Each path below is one point turned by a fixed rotation once a step. After each direction that follows a path, write how fast that rotation turns it, in deg/step (0 if it stays still).
Each turn is a multiple of 5 degrees from 10 to 175, or 0.
Each row of a path follows its step; steps can be skipped.
path 1
step 0: [2.420, 2.094, 0.967, -1.670, -0.357, 0.829, 0.735, 0.051, 1.187, -0.132, -1.183, -0.036, -2.137, -0.697, 0.292, -1.231, 1.738, 1.915, 2.717, -0.172, -1.907, -1.391, -2.356, 1.946, 0.724, -2.595, -0.679, 0.490, -2.778, -1.238, 2.251, 0.771, 1.220, 1.709, -0.453, 2.718, 0.300, 1.260, -1.083, -0.170, -1.250, -0.607, -0.713, -2.763, -1.575, 3.572, -2.637, -1.554]
step 1: [-0.968, -0.042, 1.769, 0.943, -0.397, -0.250, -0.939, -1.071, -1.404, 4.420, 0.963, 3.661, 0.650, -1.796, -1.416, 0.395, 0.284, 1.861, 1.072, -2.879, -0.101, 1.225, 3.029, -0.448, 0.828, -1.378, 2.083, 3.815, -1.367, 0.965, -0.419, 0.451, 2.591, 0.194, -1.381, -0.880, 0.766, 0.321, 1.354, 1.020, 0.831, 2.901, 0.376, -1.062, 0.242, 1.564, -1.642, 0.438]
step 2: [-1.242, 0.401, 3.318, 2.742, 2.274, -1.526, 0.021, 2.827, -1.787, 0.400, 2.045, 0.069, -1.525, 1.675, 1.083, -2.050, -0.607, 0.726, -1.984, 1.116, -1.404, 0.361, 2.059, 0.496, 0.625, 0.825, -1.403, 0.151, -1.804, 0.952, -3.562, 0.641, 0.320, -0.529, -1.583, 3.005, -1.152, 0.245, -2.680, -3.129, -2.406, 0.871, -0.205, 0.438, 0.144, 1.253, -1.002, 0.569]
step 3: [-1.925, 1.198, 1.349, 2.552, 0.041, 0.010, -1.164, 0.032, 1.496, 2.919, 0.361, -3.939, 0.316, -0.043, 0.444, 3.275, -3.444, 0.924, -0.126, 0.073, -0.712, 2.072, 1.135, 0.458, -0.891, 1.617, 0.667, 0.799, -1.775, -1.037, 1.772, -1.651, -3.196, 0.630, 1.868, -1.745, 1.739, -2.253, -2.838, -0.067, -0.336, -0.367, 0.851, -0.692, -0.700, 1.684, 0.163, 0.795]
step 5: [-0.256, 3.028, -0.904, -0.733, 1.316, 1.125, 1.785, 0.260, 0.824, -0.746, -0.186, -2.740, 1.585, -0.737, 0.471, 0.481, 3.155, -0.704, -0.550, -0.446, -2.529, 0.510, 0.546, -1.090, 1.115, -2.073, -2.821, -2.165, -2.111, 0.018, 2.116, -2.202, -0.725, 0.741, -1.029, 2.482, 0.704, 1.071, 1.232, 1.840, 1.301, -3.089, 2.230, 1.258, -2.080, -0.350, -0.838, 3.098]
step 6: [-0.426, -2.661, -2.211, -0.764, -2.818, -1.583, 1.306, -1.103, -0.334, 1.218, 1.212, 1.325, 1.845, 0.193, 1.215, 0.746, -0.684, -2.013, 0.206, -1.945, -0.968, 1.368, 2.945, -0.256, -2.192, -1.484, -0.624, 2.349, 2.568, 0.039, 1.721, 0.639, 1.374, 1.360, -4.287, 0.389, 2.090, -0.501, -0.115, 0.743, 0.680, -1.831, 0.230, -0.056, 0.224, -3.841, 0.293, 0.669]
step 8: [3.207, -0.824, -0.670, 0.057, 0.522, -1.099, -1.595, 0.148, -0.053, 0.342, 1.409, 0.338, 4.809, -0.593, 0.328, 4.351, -0.767, 0.081, 0.804, -3.201, -0.357, 0.450, -0.750, -1.329, -0.173, 3.123, 0.063, -1.308, 0.969, -1.981, -0.638, -2.766, 0.607, 0.116, 1.552, -4.086, -1.170, 1.272, -1.252, 0.500, -1.087, 0.474, 0.138, 0.718, 0.497, -0.018, -0.244, -0.571]
step 9: [-1.491, 0.219, -1.886, 0.622, 0.469, -1.958, 0.314, 3.238, -1.352, -0.144, 1.605, 0.108, -0.227, 1.517, 0.574, -0.044, 2.174, -1.990, -1.792, 0.967, 1.194, -0.654, -0.961, -0.298, -0.233, 1.266, 1.875, -3.067, 3.564, -0.539, -1.078, 3.341, -0.509, -1.785, -0.166, -1.909, -3.536, -0.046, 0.466, 0.846, 1.629, -0.598, -3.331, 0.068, 0.518, 1.090, 1.833, -1.300]
step 11: [-0.243, -0.119, 1.060, -0.109, -4.789, 0.995, -0.739, -2.092, 0.041, -0.327, -1.843, 1.267, -0.298, -0.731, 0.682, -1.306, 1.885, -0.229, 3.692, -0.107, 1.943, -2.719, -0.196, 2.319, -1.685, -0.139, 1.657, 1.722, 3.397, -1.192, 1.075, 0.701, 0.945, -2.597, 0.617, 0.429, -2.448, -0.607, 0.428, -0.363, -0.464, -1.705, 0.411, -0.490, -0.081, -3.295, -1.235, -0.620]
Directions:
[0.205, 0.743, -0.089, 0.272, -0.011, -0.486, 0.704, -1.304, -0.293, -0.375, -0.424, 0.153, -0.404, 1.007, -0.061, 0.337, -0.128, 0.937, -0.233, 0.456, 0.470, -0.802, -0.088, 0.202, -0.244, 0.703, 0.201, 0.183, 0.013, -0.298, 0.559, -0.257, -0.178, 0.732, -0.616, -0.140, -0.026, -0.219, -0.644, 0.309, 0.236, 0.433, 0.465, -0.301, 0.003, -0.157, -0.035, -0.431] -> 100
[0.398, 0.716, 0.061, -0.965, -0.314, 0.679, 0.215, 0.613, -0.488, 0.574, -0.216, -0.574, 0.280, 0.098, -0.198, -0.054, -0.464, -0.151, 0.808, -0.531, -0.059, 0.120, 0.445, -0.043, -0.229, 1.024, 1.013, -0.003, 0.274, -0.346, -0.032, -0.081, -0.123, 0.286, -0.335, 0.113, 0.057, -0.304, 0.355, -0.143, -0.256, 0.277, -0.275, -0.856, -0.985, -0.538, 0.303, 0.370] -> 140
[1.010, -0.486, -1.113, 0.488, 0.258, -0.368, 0.271, -0.184, 0.545, 0.182, -0.176, -0.177, 0.096, 0.228, -0.253, -0.211, -0.318, -0.612, -0.864, -0.920, -0.405, -0.651, -0.709, -0.073, -0.087, -0.119, 0.049, -0.082, -0.218, -0.279, 0.107, -0.053, 0.514, 0.694, -0.026, -0.354, -0.614, 0.347, 0.697, -0.558, 0.218, -0.225, -0.356, -0.478, 0.088, -0.418, 0.672, 0.297] -> 35
[-0.212, -0.304, 0.155, -0.908, -0.195, -1.178, 0.024, 0.178, 0.166, 0.569, 0.369, 0.749, 1.047, 0.229, -0.632, 0.049, -0.042, -0.071, -0.090, -0.187, 0.532, -0.741, -0.284, 0.014, -0.097, 0.018, 0.827, -0.206, -0.961, -0.008, 0.093, 0.054, -0.417, -0.066, -0.289, 0.842, 0.741, 0.403, 0.025, -0.456, -0.538, -0.238, 0.282, 0.228, 0.348, 0.306, -0.031, -0.150] -> 60
[-0.550, 0.575, -0.451, -0.643, -0.808, -0.311, 0.783, -0.129, -0.031, -0.455, -0.742, -0.519, -0.118, -0.978, -0.825, -0.567, -0.118, -0.141, 0.240, 0.339, 0.485, 0.089, 0.581, 0.193, 0.126, -1.226, -0.189, -0.177, 0.010, -0.509, 0.238, -0.285, 0.262, 0.347, -0.148, -0.445, -0.194, 0.414, 0.066, -0.619, 0.058, -0.631, 0.408, 0.142, -0.103, -0.370, -0.259, -0.204] -> 60
[-0.235, -0.229, -0.013, 0.390, -1.316, 0.187, -0.132, -0.086, -0.168, 0.775, 0.012, 0.781, -0.209, 0.441, 0.327, -0.844, -0.143, -0.139, -0.528, 0.187, 0.223, 0.101, 0.073, -0.371, -0.703, 0.206, -1.011, 0.078, -0.249, 0.194, -0.661, -0.713, -0.398, -0.387, -0.350, -0.098, -0.275, -0.124, 0.383, -0.168, -0.469, -0.163, 0.916, -0.807, -0.300, -0.279, -0.231, 0.322] -> 80
